Rotation paths and how fast each direction turns (degrees each step):
Each turn is a multiple of 5 degrees from 10 to 175, or 0.
Each row of a path follows its step; steps can be skipped.
Path 1:
step 1: 0.83; -0.69; -1.78; 1.72; 0.78; -1.86; 1.12; 0.20; 1.39; -2.54; -1.32; -0.01; -1.73; -0.43; -2.06; -1.12; -2.16; 3.01; -1.29; -1.66; 0.27; 2.09; 0.60; 0.65; -1.10; -0.57; -1.84; 0.12; 0.47; -0.06; -0.50; -0.34; 0.25; -2.75; 1.56; 1.14; -0.66; -1.83; 1.70; 2.58; -0.08; -0.20; 0.77; 0.06
step 2: 0.19; 1.31; -0.90; -1.55; -2.06; -1.01; 0.10; 0.20; 0.84; 2.06; -1.63; -3.78; 0.61; 2.22; 2.37; -1.10; -0.74; 1.17; -1.68; 2.93; 0.43; 0.76; 0.51; 1.14; 1.55; -2.13; 0.39; -2.54; 0.45; -1.76; 1.17; 0.55; 0.69; -0.25; -0.27; -0.83; 0.86; -0.28; -0.27; 1.95; 1.46; 0.32; 0.29; -0.75
step 3: -0.34; 0.30; 0.83; -0.06; -0.74; -0.50; -1.96; -2.06; -1.57; 0.29; 0.78; -1.73; 1.15; -0.19; -1.64; -0.88; -1.21; -0.59; -1.25; 1.68; -1.41; -1.42; 0.65; 1.19; 2.41; 1.07; 1.07; 0.79; -1.17; -0.16; -2.25; -0.70; -0.30; 0.21; 2.22; 0.14; 0.14; -2.21; 1.14; -4.06; 0.08; -2.76; 1.38; -0.98
step 4: -0.56; 0.21; -1.57; 0.60; 1.16; -1.73; 1.70; 2.48; -1.44; -1.03; -0.65; 0.98; -0.29; 1.04; -1.38; 1.90; -2.37; 2.64; -0.61; -1.29; -1.09; 0.86; 1.44; 1.71; -2.96; 0.07; 2.22; 2.90; 0.40; 0.50; -0.12; -0.48; 1.60; 0.92; 1.92; -0.61; 2.13; -0.34; 0.59; -0.36; 0.37; 0.30; 0.91; 0.69
step 5: 1.33; 1.88; -0.90; 2.35; -1.45; -2.19; -0.03; -1.53; 1.29; -0.96; 0.37; -0.07; -0.92; 0.78; 2.37; -1.36; -0.07; 0.69; 0.77; 1.44; 0.10; 2.50; -0.77; 0.88; 0.20; -1.71; 1.30; -2.98; -0.39; -0.12; -1.17; 1.75; 2.05; 1.77; 1.54; 1.66; 0.74; 0.17; -0.58; 2.30; 0.28; -0.12; -0.85; 2.56
step 7: -1.62; -1.37; -1.74; -1.94; -0.80; 0.43; 1.56; 0.51; -2.46; -0.27; -2.87; -1.17; -2.41; -1.73; -0.65; 1.15; -1.35; 0.62; -0.45; -1.70; 1.28; 0.23; -0.80; -0.05; 1.66; -0.69; 2.37; 0.62; 1.46; -1.19; 0.21; -1.51; 1.85; 0.48; 1.84; -0.44; 2.88; -0.62; 1.84; -1.52; -0.31; -1.02; 0.04; -0.52
step 8: -1.25; 1.37; -0.71; 1.53; -1.48; -2.44; 0.11; 0.53; -0.34; -1.12; 1.16; -0.52; -1.40; -1.12; 1.65; -4.05; 0.76; 1.74; 1.86; 1.53; -0.26; -0.02; 0.06; -0.09; -1.30; 0.74; 0.71; 0.59; 0.23; -0.44; 0.13; 0.23; -1.42; 1.35; 3.25; -0.38; 0.25; -1.27; 2.24; 1.92; 0.76; 0.76; 2.79; 1.06
step 14: -0.39; -0.80; 1.48; 0.97; -3.03; -0.16; 1.79; -0.02; -1.05; 0.46; -1.69; -0.80; 0.59; -2.53; -0.11; -0.63; -0.59; 0.88; 0.32; 0.75; 0.98; 0.63; -0.45; -0.48; 1.45; -0.71; 1.85; -1.51; 0.19; 1.72; -2.84; -0.35; 1.03; 3.86; -1.14; -1.08; 0.19; 0.51; -0.75; -1.62; 0.14; -0.97; 2.08; 3.00
Speeds:
0.27; -0.19; 0.22; -0.57; 0.52; 0.02; 0.14; 1.05; 0.00; -0.51; -0.60; 0.45; -0.75; 0.20; -0.38; -0.44; -0.11; -0.10; -0.51; -0.26; -0.69; 0.21; 0.18; 0.19; 0.20; 0.43; -0.39; 0.15; 0.75; -0.02; 0.72; 0.39; 0.82; -0.14; -0.16; 0.52; 0.36; -0.52; -0.18; -0.39; -0.38; -0.11; -0.29; -0.07	125
-0.30; 0.21; 0.18; 0.51; -1.12; -0.23; 0.87; -0.19; -0.33; 0.00; -0.48; 0.08; -0.09; -0.01; -0.26; 0.84; 0.09; -0.78; -0.23; -0.83; -0.25; 0.08; 0.14; -0.03; 0.26; 0.41; 0.19; 0.39; -0.37; 0.34; 0.17; -0.44; -0.40; -0.76; 0.37; 0.07; 0.02; -0.52; -0.43; -0.72; 0.04; 0.32; -0.24; -0.14	110
-0.06; 0.23; -0.74; 0.08; -0.01; 0.32; 0.19; -0.60; 0.27; -0.08; -0.77; -0.66; -0.58; -0.05; -0.62; -0.25; 0.68; 0.07; 0.09; -0.14; 0.51; -0.20; -0.47; 0.26; 0.21; -0.43; -0.47; 0.50; 0.25; -0.87; -0.36; 0.09; -0.14; -0.52; -0.15; 0.14; -0.06; 0.04; -0.31; 0.71; -0.63; -0.15; -0.84; -0.46	70
0.07; 0.29; -0.64; 0.62; 0.28; -0.10; -0.33; 0.18; -0.40; 0.17; 0.02; -0.17; 0.99; 0.53; -0.20; 0.35; 0.02; 0.17; -0.54; 0.63; -0.65; -0.41; 0.06; 0.47; -0.21; -0.25; 0.30; 0.38; 0.29; -0.06; -0.04; 0.43; 0.29; -0.63; 0.23; 0.44; -0.30; 0.53; -0.99; -0.43; 0.31; -0.69; -0.18; 0.51	45
-0.23; -0.33; 0.68; 0.00; 0.49; 0.37; -0.07; 0.11; 0.09; -0.41; 0.64; 0.06; 0.09; 0.31; -1.01; 0.56; -0.47; -0.06; -0.44; -0.32; 0.05; -0.25; -0.75; -0.08; 0.65; 0.14; 0.52; -0.07; -0.25; -0.44; 0.43; -0.48; -0.11; 0.42; 0.81; 0.09; -0.14; 0.20; -0.55; 0.81; -0.20; -0.40; 0.34; -0.50	115
0.15; 0.80; -0.17; 0.07; -0.90; 0.07; 0.31; 0.42; 0.17; -0.22; 0.00; 0.46; -0.25; -0.13; 0.29; -0.25; 0.08; -0.83; -0.58; 0.40; -0.25; -0.10; -0.29; 0.16; -0.19; -0.71; -0.12; -0.45; 0.58; -0.64; 0.23; 0.49; -0.97; 1.07; 0.16; -0.27; -0.13; -0.05; -0.39; -0.01; -0.06; -0.20; 0.41; 0.05	125
-0.08; -0.12; -0.19; -0.25; -0.20; -0.27; -0.34; 0.49; -0.12; -0.04; -0.31; 0.42; 0.40; 0.07; 0.65; 0.18; 0.14; -0.16; 0.84; -0.62; 0.24; -0.51; -0.84; -0.84; -0.01; 0.50; -0.05; -0.31; 0.99; -0.45; -0.57; 0.15; 0.07; -0.80; 0.28; 0.16; 0.03; -0.35; -0.15; 0.33; 0.33; -0.41; 0.70; -0.08	40
0.76; -0.04; -0.05; 0.66; -0.13; 0.15; -0.21; 0.09; -0.08; 0.10; -0.07; 0.25; -0.21; 0.94; -0.13; -0.36; -0.29; -0.05; -0.31; 0.57; -0.10; 0.06; -0.42; -0.03; -0.06; 0.03; 0.36; -0.19; 0.49; 0.43; -0.33; -0.73; -0.18; -0.41; 0.44; -1.17; 0.78; -0.51; 0.64; 0.24; 0.06; -0.33; -0.78; -0.02	10
Path 2:
step 1: -2.70; -0.73; 1.27; 0.67; -0.50; 1.98; 0.04; 0.16; 1.37; 2.04; 0.12; -1.08; -2.43; -1.68; -1.63; -0.47; 1.36; -2.31; 0.95; -0.08; 0.21; 2.62; 0.71; -0.42; 1.72; -1.03; 1.08; 0.99; 1.70; -1.37; 1.07; 0.67; 0.45; 0.21; 1.24; 0.76; -0.02; 0.91; 1.85; 1.27; 1.13; 1.21; 0.78; -2.61
step 4: 1.63; -0.32; 0.63; 0.45; 0.38; 1.55; -0.12; -1.02; 0.21; 0.31; 1.81; -1.00; -1.45; -0.05; -0.40; 0.56; -0.78; -2.44; 0.94; -0.11; -1.96; -0.61; -0.24; 2.45; 0.65; -0.78; 0.12; 0.38; 1.03; -0.88; 0.73; 1.06; 1.18; 1.42; -1.29; -3.53; -1.36; -0.28; 0.78; 2.62; -2.25; -0.47; 0.59; -3.26
step 6: 2.45; -0.55; -2.10; 1.18; -1.39; 1.23; 0.90; -0.96; 1.37; -1.44; 0.76; 1.81; 0.20; -0.44; -0.45; 0.73; 0.82; -0.99; 0.06; -0.13; 0.96; -0.75; 0.33; 1.18; 0.05; -0.89; -2.43; -0.47; 1.29; -2.06; 0.28; -0.06; 1.76; 2.01; 1.19; -3.56; 0.25; 1.01; -1.97; 1.75; 1.50; 1.75; -0.53; -0.75
step 8: 0.17; -1.27; -3.18; -1.85; -0.41; 0.99; 2.06; -0.41; 1.02; 0.76; -1.32; -0.46; -1.22; -0.53; 3.17; -1.37; 0.82; -0.66; -0.07; 0.18; 3.25; -0.98; 0.99; 0.15; -1.36; 0.02; -1.17; -1.86; 1.99; 0.78; 0.17; -0.33; 1.94; 0.86; 0.81; -0.40; -1.86; 2.29; 0.34; 1.04; 0.86; -0.13; -0.88; -0.34
step 9: -1.66; -2.00; -0.81; 0.63; 1.59; 0.26; -0.22; -0.32; 2.62; 0.07; -1.36; 1.35; -0.60; 0.75; -0.65; -0.66; 0.30; -1.48; 1.08; -0.94; 1.69; -1.75; 0.05; 1.54; -0.31; -1.47; -1.94; 1.80; -0.79; -0.99; 2.37; -2.00; 0.50; 0.86; 0.81; 2.17; 1.37; 1.05; -0.82; 1.42; -0.70; 2.85; -0.92; -1.66
step 10: -0.84; -0.15; -0.95; -0.41; 0.73; 0.47; 0.36; -2.20; 0.91; 3.47; -0.57; 0.01; -2.40; 0.13; 1.14; 0.38; -0.26; -1.23; 3.80; 0.42; 1.52; -0.90; -0.63; 0.39; -1.50; -0.31; 1.21; -1.20; -1.38; -1.50; -1.25; -1.15; -0.16; -1.47; 1.79; 0.56; -1.91; 0.76; 0.16; 2.37; 0.98; -1.29; 0.37; -0.41
step 12: 0.52; -1.13; 1.20; 2.04; -1.54; 0.97; -1.28; -0.48; 0.82; 1.03; 1.53; 1.09; -0.79; 1.53; -1.87; -0.70; -1.28; -2.68; 2.12; -0.55; 2.13; -2.49; 0.99; 2.93; -1.52; -0.12; -0.45; 1.37; 0.45; -0.71; -1.44; 1.05; -0.66; -2.88; 0.52; 0.72; -0.97; 1.17; 0.69; 0.75; -0.93; -0.13; -0.36; -0.41
step 14: -0.09; -1.07; -0.04; 0.67; -0.55; 0.32; -0.06; -0.63; -1.21; 0.23; 1.30; 0.89; -2.26; -0.46; -1.14; 1.95; 0.11; -0.95; -0.56; -0.99; 1.55; 1.09; 1.66; 1.95; -0.44; -1.80; -1.09; 2.69; 2.87; 0.83; 0.53; 1.60; 2.08; -2.61; 0.43; -2.05; 0.61; 0.40; 1.91; 0.98; 1.60; 0.28; 1.60; 0.26
Speeds:
-0.44; 0.05; 0.26; -0.13; -0.12; 0.08; -0.14; 0.38; 0.17; -0.67; -0.08; 0.03; 0.01; 0.10; 0.14; 0.79; -0.35; -0.05; 0.27; -0.22; -0.24; 0.24; -0.14; -0.52; 0.50; -0.10; -0.35; 0.35; -0.31; -0.06; 1.38; -0.30; -0.35; 0.30; -0.44; 1.43; 0.54; -0.16; 0.43; -0.32; -0.07; 0.32; 0.06; 0.07	170
-0.15; 0.14; -0.04; -0.48; -0.44; 0.05; 0.26; 0.06; -0.19; -0.24; 0.15; -0.37; 0.10; 0.73; 0.01; -0.52; -0.57; -1.19; -0.47; 0.59; 0.09; -0.53; 0.10; 0.32; 0.00; 0.86; 0.04; -0.25; 0.05; 0.96; 0.08; 0.08; 0.30; 0.24; -0.17; 0.22; -0.05; 0.31; 0.34; -0.47; -0.93; -0.04; -0.46; -0.48	85
0.05; -0.31; 0.89; -0.03; -0.94; 0.11; 0.26; 0.51; -0.49; -0.17; -0.24; -0.34; -0.24; -0.14; 0.17; -0.36; -0.89; -0.32; -0.27; -0.27; 0.20; 0.00; 0.17; -0.13; -0.13; 0.27; 0.15; 0.16; -0.39; -1.10; -0.09; 0.45; -0.06; 0.14; -0.15; -0.14; 0.20; 0.72; -0.90; -0.38; 0.90; 0.06; 0.08; -0.07	60
1.19; 0.25; -0.44; 0.22; 0.19; -0.15; -0.10; 0.56; -0.41; 0.50; -0.18; 0.05; 0.18; -0.18; 0.15; -0.63; 0.45; -0.53; 0.50; 0.43; -0.76; 0.32; -0.07; -0.16; 0.48; 0.14; 0.42; -0.28; 0.42; -0.12; 0.27; 0.29; -0.10; 0.56; -0.70; 0.09; -0.09; 0.13; 0.07; 0.09; 0.27; 1.21; 0.26; -0.18	20
-0.93; 0.46; 0.18; -0.02; -0.45; 0.50; -0.06; -0.05; 0.29; -0.31; -0.63; 0.82; -0.06; -0.56; -0.25; -0.21; 0.48; 0.01; 0.16; -0.16; 0.06; 0.64; -0.68; -0.13; -0.38; 0.10; 0.21; -0.28; -0.19; 0.41; -0.31; 0.57; -0.49; 0.46; -1.14; -0.64; 0.14; -0.25; -0.03; -0.47; -0.20; -0.10; -0.25; -0.36	10
0.40; -0.03; -0.12; -0.31; 0.27; 0.51; 0.56; 0.39; 0.13; 0.33; -0.74; -0.21; -0.01; 0.06; -0.60; 0.48; 0.04; 0.12; 0.43; -0.35; -0.31; -1.08; -0.35; 0.24; -0.26; -0.18; -0.35; -0.12; -0.09; 0.28; 0.45; 0.32; 0.06; 0.92; 0.13; 0.01; -0.44; 0.05; -0.23; 0.31; 0.62; -0.41; -1.21; 0.10	20
-0.36; -0.02; -0.98; -0.07; 0.26; -0.43; -0.20; -0.48; -0.36; -1.30; -0.35; 0.27; 0.11; -0.34; 0.74; -0.01; 0.06; 0.15; 0.06; 0.41; -0.32; -0.15; -0.07; -0.34; 0.10; 0.28; -0.21; 0.48; -0.01; -0.27; -0.25; 0.33; 0.99; 0.55; -0.15; 0.09; 0.04; 0.58; -0.65; 0.62; -0.15; -0.17; -0.28; 0.28	35
